One vector is turned by the same rotation once a step. Each row is the vector after some number of steps, and that number follows the row.
The counts run from 0 to 1350.
[ -7 -24 -35 -13 -16   1 -11 -55 -26  19  16  12  19  29  28  15 -16  -8
  -4  -7  37  -6 -26   4 -24  -9   5  22 -20 -29 -16   3 -24 -44   7 -44
 -41  17 -17   9  14  22  -9  -6 -26  21 -12 -16   1 -15  -5  26 -20]  152
[  4 -23  26   7  18 -19 -25 -17 -34  16  24  -3  41  30  24  13  -1  11
   9 -36  27   9   4   8 -19  -7  21  25   5 -16  26 -13 -23 -15  -7   3
   1  -4 -52  -5   7  39   2 -27 -40  21 -31 -12   1  15  32   6   9]  817
[  1 -18 -20 -14 -16  23  14 -53 -17  20   3  15   2   4  11  41 -20   9
  10   1  55  12 -42   7 -31  -9 -24  15 -18 -27 -16  -4 -41 -18  16 -31
 -21 -19 -18  -8  -3   1 -26  -6 -29   2   7 -25  -9  -7  13  35  -5]  854
[ -2  -9   1   1  14   3 -15  -5 -44  23  -2  -4  41  16  25  12   8  -4
  20 -14  15  23  22   5 -13  -5  21  40   5  -6  39 -13 -27  10  10  26
  16 -22 -52  11  -8  26 -10  -6 -45  12   4 -46   9  -4  22  23  10]  271
[  2 -14  28  25  22  10 -23 -18  -9   2  11  15  53  15 -10   9   6  -5
  29 -49  18  24  -3   7 -40 -22  15  34  -4   3  29 -10 -11 -10   2  -2
  23 -17 -39   6 -16  19   4 -23 -47  -4   8 -14  10  29  13  15   9]  1071
[  6  -9  22  30  -8   4 -18 -31  -1  12  12  -9  40  13  -5  18 -15  -2
  18 -38  39  37 -23 -11 -27 -10  16  41  -7 -24  18 -21 -12 -24 -13  -4
  18 -14 -49  -4  -1   8 -19 -20 -47   0  16 -14   9  27  15  20  11]  322
[ -9 -17  -5 -23  -1  13   0 -34 -30   8  11  -4  33  28  41  34 -22  -3
   0  -4  31   8 -38 -12 -17  -7 -20  46 -16 -16  13 -10  -8  11  24 -12
  22  -9 -27  18  -6  15 -24  -6 -34  -3  -9 -49  13   2  33  11  10]  1304
[-14 -11  18  33   1  17 -14   9 -31   0 -13  -1  23   6  -2  10  27  -5
  43 -24  11  23 -22   9 -37 -29 -15  62 -27 -11  -2  -1 -27 -18   0  -8
 -14   5  -8 -14  -4 -23   3   0  -3  13 -25 -42 -20  10 -17  45 -15]  135
[-21 -35   0   3   2  52   1 -11 -24   2  19  26  39   7 -11  32   8   5
  40 -15  24  12  -5   7 -32 -27  -4  19   4 -10   4   7 -61 -19   2  -3
  18   3 -32  -8  -4  23  18 -18 -32   7  -8 -16   0 -16  28   5 -24]  212
[  3 -12   6  32  15  -3 -20 -34 -20  26   7  19  30  18   9   2  -2  11
  13 -18  52  21   0   3 -18 -19  36  20 -16  -5  16 -22 -37 -41  19 -34
 -23  -8 -31   0   5  21   3 -16 -18   5  14   3 -36  25  -3  43  -2]  774
[  6 -23  -3 -19  -2  13  -4 -26 -11  -4  13  24  31  33  18  19   3 -33
 -17 -40  13  -2 -38  35 -30 -18 -14  55 -16 -17 -15 -13  23 -16  20 -28
  14  -2 -11   0 -18  14 -26  14 -16  -9 -13 -42  22 -18  10  25   0]  248
[-33 -11  -6 -31 -18  10  -4 -32 -57  -1   1  32  46  -5  16  37  -3 -19
  41   1  18   8   6  13 -23   7 -10  23  -4 -45  -5   5 -24 -17   4  -3
 -21 -10 -21   5 -13  -1 -26   4 -28  14  -8 -39 -14  -8  30  22 -13]  653
[-21 -17  -9 -22 -18  41  -2 -31 -41   5  14   3  19   6  12  26 -10  -8
  30 -31   8   3 -43  -3 -30 -24 -37  47  -5 -13  -7   3  -5  -2   0 -18
  20   1 -22   1   0  -9  -9  -9 -37   6   0 -40  27  -3  27  25  -9]  8
[-23 -29  16  -9  -5  11  -9 -34 -27  -8   9  25  35  16   9   4   3 -13
  22 -26  18  -3 -41  20 -41 -16 -36  52 -20 -30 -11  -1  21 -21   8 -17
  -1   3  -4 -11 -23 -17 -22   1 -14 -17 -16 -44   0  15   7  13 -19]  993
[  4  24   9  12  38  13  -1   1 -50  11 -21  27  31  26  35  15  22 -15
  18  -8  21  14  15   8 -38 -23   2  37 -14  13   4   5 -24 -15  27   1
 -15  -1 -14  14  -5   2  11   0 -26 -30  -8 -40 -14  23   8  42  18]  186
[-13  13  15  20  17  26   6  -2 -43  31 -24  -1  28  28  14   8   2   4
  33 -18  31  32   3   3 -35 -28   6  34   2   5  21  -1 -21  -7   5  30
   6 -24 -55 -11  -5 -12   5  -2 -37 -22  26 -32  -3   8  16  34  -9]  1171
[-16 -22  -8 -22  -6  10  -3 -18 -50  24  -1 -22  24  20  13  24 -16   0
  33 -11   8  13 -22  -3 -41  -3 -27  36   2 -32   4   8 -27   4   1  18
   7 -11 -40   7 -12   3 -20 -15 -48   5 -18 -40  28  -6  32  18 -12]  62
[  5 -12 -18 -19   1  40  20 -12 -32   6   2   9  -1  35  27  42  10 -13
  -1 -17  23   0 -35  20 -27 -30 -27  34 -12  -7 -27  11 -37 -20  12 -23
 -13   5 -16 -13  16   7   1  11  -5   7 -30 -33   8 -35  10  29 -14]  52
[-14 -40  -7 -25   9  -5 -10 -31 -24  16   1  26  46   9  15  10  -4  -9
  -2  13  39   8   4  30 -39  16  -1  22   7 -42   3  -2 -22 -17  29  17
  -4   2 -29  -4 -30  32 -26  -1 -33  -9 -16 -33  -6 -10  24   1 -21]  1101
[-28  -9 -13  -2  22  39  -3 -23 -53  28   2  15  21  17  17   4  -2  23
  30  -8  27   6   3  -2 -10 -35   7  21   0  20  31  -7 -40   4  25 -22
   9 -14 -37  10   3   7  17 -16 -35  -2  19 -25 -16   6  26  37  -7]  468
[ 20 -14 -26 -10   9  -1 -15 -19 -29  16  -2  18   9  17  41  15  21 -29
 -21  -8  27  -3  -4  21 -15  -5  -5  51 -21  -2 -12  -8 -15 -15  32 -33
 -29  13  -8  -2   3  19 -11  10 -12  12 -26 -52  -7 -13  -8  48  10]  642
[-19 -22 -33 -36   8  -2  -4 -52 -46  35   0  29  10  18  33  -6 -14   4
 -11   6  31 -15  -7  24 -28  -8  -6  22  -3 -12  -2   0 -15 -19  34 -27
 -29   7 -20   6 -11  15 -10  -2 -33  -7   0 -30   0  -8   8  30 -18]  849
[-13 -27 -13 -20   1  13   1 -30 -13   3  11  15  51  42  16  30 -15 -13
  15  -7  24   4 -16   1 -42 -19  -2  14  -4 -20  14  12 -27 -12  10   3
  10  -6 -34  26 -22  41  -2 -16 -50  -6  -1 -24  31  -9  23 -15  -2]  606
[-21 -38   4 -28  -1  24  -8 -19 -40   1  19  22  35   3  -1  15   7  -4
  27 -34  -3  -5 -12  27 -36 -12 -24  39   7 -24   7  11  -9  -7   2  -6
  18  -2 -25  -9 -24  19  -5 -15 -42  14 -23 -34  31 -14  25  -2 -20]  1201
[ -7   0   3  13  22 -18  -9 -27 -28  35 -11  12   3  22  15   1   4  30
  22 -21  32   2 -19  19 -31 -27 -11  33 -29   3  16   0 -28 -15  21 -26
 -46 -23 -19  -8 -12 -12  -6 -11 -10   3  -9 -30 -18  18 -21  58   1]  232
[  6 -34 -24 -29   0  11   7 -22 -26  13  16  29  15   6   0  20  10 -23
  11 -33   4  -3  -6  46 -31  -1  -6  26   4 -27 -19   0 -31 -21  15 -28
 -10  -9 -17  -8 -15  32 -19   8 -22  24 -27 -23   6 -40   6  39 -19]  203
[  7  -3   8  -7  -9   5  -6 -32 -24  -5   3  26  43  26  17  24   2 -46
  -8 -26  28  11  -1  16 -48  -3   7  37  -2 -31 -20   6  12 -42  -7   4
 -10  16 -33  -2  -4  14 -15  10 -51 -14   1 -28  27   7  13   7   2]  943
[-10   1  13  26  20  23   1  -7 -40  18  -2  -8  14  57  27  21   3  22
  25 -24  32  12 -22 -13 -13 -51   9  30 -21  17  12  -2 -41 -20   5 -15
 -13  -3 -40  -6  26   4  23 -12  -8   9  -9 -14 -13   3   7  34  -1]  674
[-12  -9   4  18  14  29  -7 -11 -21  20  -9   2  19   2   8  17   8  24
  34 -13  35  19 -19  -6 -18 -31 -22  53 -26  11  39 -10 -38  19  24  -5
  13 -30 -21  -5 -16  -4  -5 -13 -24   2  11 -54  -8  13   8  32   6]  472
[ -5 -38 -12  -8   4   7 -16 -22 -53  38   7 -15  -5  -1  16   3  -5  28
  22  -8  25  10 -17   9 -14   3  -7  34  -5 -23  11 -12 -50  -3  13 -18
  -9   1 -31 -16  12   7 -12 -21 -19  29 -34 -23 -19 -11  13  47 -18]  514
[-10 -24   3  11   7  47   9 -14 -25  14   8  11  19  18  12  28  -2  17
  17 -13  42  20 -26   8   4 -31   8  28 -16   3  12 -33 -37  -7  29 -32
  11 -20 -28 -15  11   5  -8   5   7   8   2 -20 -45 -17  24  43  -4]  1164
[-10 -19   9  16  17 -10 -17 -36 -13  22   3  43  26  28  -4 -27  14  -2
   4 -34  30  -4 -10  44 -40 -29  15  23 -10 -10   1  -4   2 -48  16 -19
 -30   7 -25 -23 -21  10   2  -5 -17  -7  -3  -6  -3   5 -21  22 -29]  537
[  3 -21 -15  21  29  -4 -14 -13  -7  38   2  -9  20  53  21  -7   5  16
   2 -23  30  11  -5   9 -28 -36  30  27 -13  10  31  -5 -35 -17  17  -1
  -2  -8 -51   5  -1  37  10 -15 -25   6  -1 -15  14 -17  -9  19  -3]  226
[ 10 -46 -21 -11  -8  -9 -24 -26  -2  -2  16  15  26  14  10  16  13 -15
  -4 -14  27  -2 -24  27 -38   0 -16  47 -20 -36  -4  -1 -18 -22  12 -19
 -14   4  -3  -6 -20  33 -22 -11 -18  27 -43 -44  12 -22  -9   7  -7]  896
[  8 -39 -11 -17   7  27  -5 -10 -34  22  15  -5  21  26  20   4   4 -12
  -4 -20  19  10  -3  20 -33 -10   6  29  18 -14  -2   4 -29 -13  11  10
  24  13 -52 -12   6  40   3 -15 -42   1 -26 -20  30 -29  33   8 -17]  508
[  0   0  25  30  -8  -5 -21 -18 -10   3   4  12  35  31   0  20  18  -9
  24 -49  30  11 -18   6 -26 -30   0  52 -27 -10  20   3   1 -27 -25  -6
 -21 -10 -33 -21   0   1  -1  -8 -28  26  -2 -39  22   8 -19   2  -4]  1278
[ -3 -25   2 -19  -8  11  -9 -41 -30   7  16  16  21  34  27   6  -7 -26
 -28 -31  31   0 -34  23 -15 -10  -4  50  -8 -21 -26 -20  27 -33   7 -28
   2  22 -25 -16  11  11 -21   8 -19  -1 -11 -28   6  -2  16  24 -14]  250
